In the data rows, 500 means zero.
Here are some numbered points:
array([587, 440, 539, 406, 441, 350, 449, 482, 575, 385, 521, 555]) 0
array([617, 643, 436, 579, 507, 799, 356, 617, 468, 624, 621, 564]) 1
array([659, 853, 508, 501, 451, 589, 629, 692,  72, 838, 485,   0]) 2
array([349, 355, 514, 595, 476, 755, 738, 620, 382, 611, 455, 307]) 3
array([557, 549, 258, 602, 559, 526, 345, 106, 631, 678, 749, 788]) 4
array([361, 314, 414, 499, 603, 266, 611, 421, 520, 439, 480, 578]) 5
array([661, 736, 322, 491, 525, 789, 368, 675, 312, 716, 573, 491]) 6
array([481, 464, 373, 635, 570, 366, 631, 339, 610, 708, 631, 533]) 7
array([  0, 168, 328, 545, 905, 690, 818, 470, 382, 596, 132, 394]) 8
array([755, 680, 552, 340, 311, 517, 402, 739, 382, 535, 517, 182]) 9
array([293, 316,   0, 490, 867, 277, 745, 144, 571, 703, 436, 652]) 10
array([430, 737, 931, 722, 267, 451, 461, 701, 648, 461, 820, 584]) 11
array([405, 484, 550, 661, 552, 522, 577, 376, 545, 384, 258, 576]) 12
array([580, 456, 256, 186, 565, 652, 347, 497, 280, 531, 434, 590]) 13
Which five points above are nearest to each new point by angle, seen from the average point of the numbered points? Their numbers follow each, nearest first.
array([502, 455, 501, 565, 525, 487, 530, 435, 431, 401, 259, 554]) --> 12 5 0 8 13
array([596, 613, 647, 677, 343, 479, 507, 407, 610, 671, 665, 438]) --> 11 7 4 9 0
array([588, 665, 450, 388, 533, 444, 497, 571, 213, 594, 303, 345]) --> 2 9 13 6 0
array([516, 469, 594, 582, 436, 321, 547, 466, 549, 357, 432, 621]) --> 0 12 5 11 7
array([620, 526, 573, 510, 451, 698, 415, 529, 524, 405, 546, 380]) --> 9 1 11 0 6
array([392, 545, 606, 720, 555, 569, 601, 522, 624, 581, 508, 534]) --> 11 12 7 3 8
array([219, 430, 557, 707, 609, 586, 708, 436, 591, 591, 454, 501]) --> 8 12 3 5 7
array([550, 664, 602, 642, 450, 575, 528, 637, 701, 795, 863, 542]) --> 11 1 7 4 6
array([285, 411, 331, 529, 749, 682, 529, 396, 513, 572, 332, 548]) --> 8 10 12 5 3
array([464, 423, 584, 542, 498, 482, 579, 494, 484, 384, 304, 455]) --> 12 0 5 8 3
array([495, 568, 687, 665, 423, 531, 536, 492, 562, 365, 379, 503]) --> 12 11 0 9 5
array([232, 232, 332, 357, 668, 657, 528, 361, 519, 485, 450, 499]) --> 8 10 5 13 12
